Rotation paths and how fast each direction turns (degrees per step)
Each turn is a multiple of 5 degrees from 10 to 175, or 0.
Each row of a path follows its step; steps can be skipped.
Path 1:
step 0: [  5  16 -48 -22 -19  -8   6  25  42 -41  23   9  -8 -15  -5 -16  21  -8
  10   7  -1 -30  35 -24   2 -26   1  37 -48 -11  38  -4 -31   1 -36 -21
 -21 -17 -13 -20  53]
step 1: [-37 -13 -29 -10 -46 -13  -1  19  21 -39 -22  19  -5  14  13   3  16  18
 -26 -34 -47 -31   9 -22  20  -6  32  20 -39  -8  10 -25  18 -20 -27   9
  60  15   9  27 -17]
step 2: [-48 -25 -34   3 -10 -28 -34  -6  35  -9  41  14 -34  -3 -64  -6  -6 -12
  32  26 -22  -4  18  -7 -15  -7  26  15 -12  30   7  -5   6  40 -31   5
  26  -8   7  39  13]
step 3: [ 25  30 -40  22 -12   4  30   7  55  -1  12  20  -8 -18 -25  20  22  57
 -24   0  -9 -27  24  28  13 -13  57   5   8  23  17   4 -11   6 -42  36
  20 -16   4  -7  11]
step 4: [ 13 -22 -30  14 -34   7 -17   7  21 -19  -3 -23   1  -3 -19  16 -18 -20
   0 -11  10 -23   1   5 -44  21   9  10 -24  -4  52   0 -44   2 -57  43
  47  40 -28  10 -23]
step 5: [-25   1 -50 -14 -15  25 -14  33  30  11  50 -18   3 -17   1  -4   8  -9
   1 -44   2   2  13  -8  -2 -27   0  31 -44   6  38 -13 -14  14 -27  14
  18 -25   7 -22  74]
step 6: [-14   7 -10  -4 -32 -11   8  -9   9 -18 -19   7 -11 -11 -24 -16   1   6
 -40 -12 -30 -46  -5 -24  41 -15 -11  28 -15  19  35 -32  -3  -2 -17  29
  89   2  41 -10  -5]
step 7: [-22   8 -29  -9  10  21 -30   1   9   4  29  13 -47 -24 -48  25 -32   0
   8  23 -18 -10  -4  -1  10  21  14  28 -37  38  -3 -13 -16  53  -9   5
  54   9 -38  33  18]
step 8: [ 38   9 -15  20 -27  32  -7  13  29 -39  28   6  25 -18 -28  14  -8  48
 -12  20  31 -29   5  12  47 -20  43  46 -13  21  20  24 -24   1 -22  19
  13 -18  19  10  22]
step 9: [  0 -38  18   8   0 -12 -37  20  12 -11 -13 -36  11  -8 -33  42  -9  19
 -33 -34  18 -36   1 -21 -18  -4   6  16 -33 -21  12   5 -23  -5 -44  37
  57  18 -35  25   5]
step 10: [  0 -44 -24 -45   9  14  -4  22  10   4  77 -40  -2  -1 -20  -3  25 -12
 -11   8  24 -13  29 -14   2 -12  17  10 -23   5  26  -3   7  36  -5   6
  52 -13  19 -15  50]
Speeds:
[ -4  -4 -18   6  -5 -14   4   1  13   0  -5  11  -3  -2   6   3   4 -10
  -3  -6 -14   4  -1  12 -12  -4   1   6  -3  13   4  -3   1   0  -8  -4
 -14   5   6  -3  -9]  20
[  6  -3   1  13  -2   7  19  -4   6  -3  -2  -5  -5  -5  10 -13   2   9
 -14  -5  -2  10   1  -1  13   6   0   1  -7 -10   2  12   4   5  -5   0
   2   3  16   9  -5]  145
[ -3  11 -12 -10   9  -1  10  -6  -2   8  -3  -9  -7  -3  -3   0   9   2
   3  21  -5   0  -6   5   7  -5  -7  -7   6  15  -2  11  -1   1  -2  10
   6  -5  -3  10  -9]  85
[ -8  13   0  -2  -1 -12 -10   5  -7 -13  -4  16  -2   0  -2   2  -2   8
   1   4  -1  -1  -8  -8  15  -1   6  14  -8   1  -7   3   4   8   7  -5
  -8   4   1  18  -3]  60
[ -6  -6   6  -1  -3  13  -3 -17  10  -1 -11  -1 -11   7  -7   4 -15   9
   6   7 -11   9  10   2   5   0   7   7   2  10 -10  -7   3 -10   0 -11
   3  -4   4  -1   1]  70
[ -3  -4   9  -2   5   9   1  15   3   1 -11   5   8  10 -10   1   4   0
   4  -3  -9   8   9   4  -2  -1 -15   5   3  -7  -3  -3  -7  10  -3   3
  11  16  -4   6 -19]  140
Path 2:
step 0: [-13  12   9  -6  17  -5   6  30  -7 -10  40 -19  -3  19  35 -14 -14  31
  23   8 -30   5  11   6 -18   6 -49  31 -10  16  22  27 -19   3  20  52
 -18  -6  55  11  13]
step 1: [ 37 -22 -14 -19  22  -4  -3  22 -22  18  17 -37 -13  20  52  -2  -6  16
 -14  45 -24  51   1   1  -4  -5   5  21   1 -15 -18  28 -23   3  24  41
  10 -31  14  12 -17]
step 2: [ 25 -49  -5 -26  24 -13  23  17  -8  19  39  29   2  19  40  19 -16 -18
  42  33  -9   3  38   8 -23  27 -12  -5  -9 -13 -12   8 -21   2  -1  30
  31   3  -7  31 -17]
step 3: [ 33 -21 -35 -14  43  -2   4 -28  -9  18  22   4  14  39  34  12  18  32
  49   5 -17  -9   1  28  -7  11 -64   2  11 -12  -3  -2 -18  16  -4  17
 -11  14  14 -19   3]
step 4: [ 73 -15  -3  13  23   1  -2  10 -11  -6 -25 -20   6  15  48  24   2  27
  26  25   4  23  18 -13  22 -12 -41 -11   4   0 -16   2 -22 -24   3 -23
  22  24  41  -6 -12]
step 5: [ 34   3  22  39   7 -40   4  11 -33  20  20  40   1  46  26  21 -17   1
  20  16  -4   4  36 -30  30  -6 -28   1 -34 -24  25  26 -20   2  -1  -1
   7  28  16  -1   6]
step 6: [ 36 -33  17  30  43 -19 -25 -26 -23  21 -11  45  25  11  28   1 -22  18
   9   6 -11  17 -27   8   2 -53 -32   3  -8 -24  14  37   0  14  14  22
 -25  -1  -7   5   4]
step 7: [ 14 -33  44   5  53 -18 -12   8  -5 -15 -29  -9  24 -15  38  10 -30   7
  27 -23 -14  -9  18  -4   8 -15 -24  -7  18 -12  20  42  -7 -42 -20  26
   2   6  20  36  -5]
step 8: [ -1  -1  20  17  23 -27   5 -11 -32  -2  -8 -39  21  43  34   6 -29   6
   8  -5 -11 -12  38   0  39  20 -10   2 -11 -47   4  12 -12 -11  -6  43
 -55 -25   9   8  -5]
step 9: [ 51 -30  38  14  -1  14  41  -8 -19 -10 -13 -12  21 -10  39 -17 -35 -21
  18  16   5  13  13   6   3 -13 -22   4 -11 -34 -30  -5   1  18  36  31
 -40 -20   1  21   7]
step 10: [ 33 -14  44 -10   7  20  36  12  -3   4  14 -12 -12  -7  12 -31   2 -25
  45 -20 -54  -8  14 -19   1   9 -42  -2   3 -23  -2  35 -26  -1   6  44
 -16  30   4   6  14]
Speeds:
[  6   4  -6  -3  13 -14   4  -5   7 -12  -7  -3  13   6   5   1  -3 -12
   4  -6   9  -2   0   4   0  19   0 -10  14   4   5 -11   0   4   2   2
   1 -10  -8  -7  -7]  70
[ -3  -2  -2  -8   4  -1   0  -3  15   2  -4   6   0  -1 -13  -2 -19   2
  11  -1 -10  12  -1  -6   4  -6   3  -5  -2 -13  -5   1  -2  13   0   6
  17   0  -8  -4  11]  90
[  5  -5 -12   8   5 -13   0 -13 -12  -2   8   4   2  -5  -3  20   1   6
   5  -1  11   8  -8  -9  -2   1 -10   1  -6  -5  -5   7   4  -5 -15  -4
  11  -3   5   0  -2]  25
[  3   3  -3  -5  -1  -5  -6   7   5  -2  -1 -25   3   4 -12   5  -7  19
   7   4   4   3   5  -7  14   0   7   7   5   9   6  -2  -4 -14   1   1
  -2  -2   9  -3   4]  100
[ 19  -8  -7  -1  -1  12  -7  -3   1  -1 -13  -4   9   1   4   1  -3   6
 -12   1   3  10 -12   4  -6 -15   8   1   4  -3 -14  -2   3   0   9  -8
  -3 -13  -1   0  -6]  140
Path 3:
step 0: [ -3  19  13 -10  45   8  -8  15 -52   9  -9  11 -11  20  22  -3  33  -1
 -44  19  -6  -7 -16 -14 -20  22 -15  40   9 -14 -28  18 -36  18 -37  17
 -18 -12 -22  -2   6]
step 1: [  9  13  -3  47  21 -33  19  -8  -7  -1 -30   1 -14   2  46  38 -11   6
 -19  33 -17   1 -19  -7   9  -1 -49  15 -31  29  24  17  17   5   1 -27
 -14  32   1 -12  -2]
step 2: [-10 -10   8 -26 -12 -21  -1  -9  25   4  -8 -27  11   3 -10  30 -16  -9
   9  44 -21  18  19 -30  38 -12  21 -15 -42  33  16 -33   4  -1 -10  21
 -46   8  -1  -1 -37]
step 3: [-36   8  21 -36   8 -23  25   8 -45 -18 -14   2  57  17 -42 -16 -21 -22
  12  10 -11 -23  33   0  -9 -19  10  -3   4   2  -5  -3  22  -9 -30  32
  12  -4 -14  13  13]
step 4: [ -1   8 -19 -10  -5  11  -4   6 -49 -76   3   6  27   4  10   9  -4  -9
 -23   9   8  17  11  45 -38  17 -43  12 -10 -33  20  -8 -16  -1  21   7
  15   8  -2 -12 -14]
step 5: [-32  22   8   4 -31  50  -9 -22   3   0 -11   5  -6  -2  36  49  33   5
   3 -16 -15  17   1  14   6 -29 -23  -1 -34 -12 -13  35 -18  -5  -8  -8
  -7   9 -14  -3 -51]
step 6: [-55   8  11   7  21  18  26  -5  32   5  14  -4  -9 -19 -16  35  -8   1
  -5   5  -7 -33  -3  -2  -5   9  12 -45 -17  33 -29  27  43   7  15  22
  -6  21  37   8 -10]
step 7: [-21 -22 -33 -32  34   5 -53  53  -5  -8 -26  -6  19   0 -32  15 -22 -13
 -16  -4  36 -11 -28   3 -14  -4  31 -19  15   0  19   2  16   7   7  18
 -31   6   8   5   1]
step 8: [-13 -16  13 -10 -29   9  14   3 -22   7 -61  22  -1 -20   4  19   4  -9
 -44 -13  19   4 -10 -12  -3   3 -16   1  36 -60  32 -10  -1  10 -10   0
  -3  11 -36  21  29]
step 9: [-19  19  25  18   4  46   8 -14  -3  25  -6  32  -7 -18  22 -12  -8   0
  -9  54  -5   6  17  -9  38  14 -43   7   9 -22   8 -10   1  17  59 -11
  -5 -11  15  -4 -19]
step 10: [-59  -2  -9   9  25   1 -26   9  19  28   3 -13  -5  22 -28  15   0  10
  14   4 -47 -22   3 -10  39  -5  12  41  -1   6  30 -10  -2 -15   8  -9
  32   5  31 -22 -28]
Speeds:
[  1   1   8   1   3   4  12 -16   4   3  -2  11  -3  -5  -8  -7  -8  -9
   3  -8  -9  -6   1   5  -7  -4   1  13   2  -7   0   9   7   9 -17  -3
  -8  17   5   2   7]  140
[  8  -1  14  -4   3   2  10  -2  -1   0  13   3   0   2  -6  12  14  -4
  -2   3  -2 -12  -9 -11   9 -10  -9  -8   9 -10 -13  -3   2 -10  -7   7
   1  -5  -9   8   3]  130
[  5   9  -4 -10   0   0 -14 -14   5  -7  -8  -7   2  -2   9  -1  -5   0
  -4  -4   5 -24  -1   0  17  -1  -2 -10  -4   5  -1  -6  -3   7  -8   3
   6   3   8  -7   9]  80
[ -2   1  13   5 -22  10   2 -15   6   2  -9   6  -7  -6   2  -6   5  -1
  -1   2   2  -1  10 -11  -7  -7   9  -9 -10   8   0  -9  -2  -1   7   3
 -11  -5 -11   0  -1]  110
[  3 -18  -1   5   0   2  -8  12  -2   3  -3   7  11  -4   2  -7 -10  -1
  -2  -5 -16   3  -4   6  -2  -2   8 -13  -6  -2  -9 -17   9  -5 -11  12
   2   1   0   0   6]  85
[  1  -4   7 -13 -14  -8  -4  14   3   7   2  -1   4   0 -11  -8  -1  -6
 -11   0   5 -10   5   2 -11   4  -8  -1   7   3  -1   8  -7 -11  -1   2
  -5   7  -2 -22   3]  90
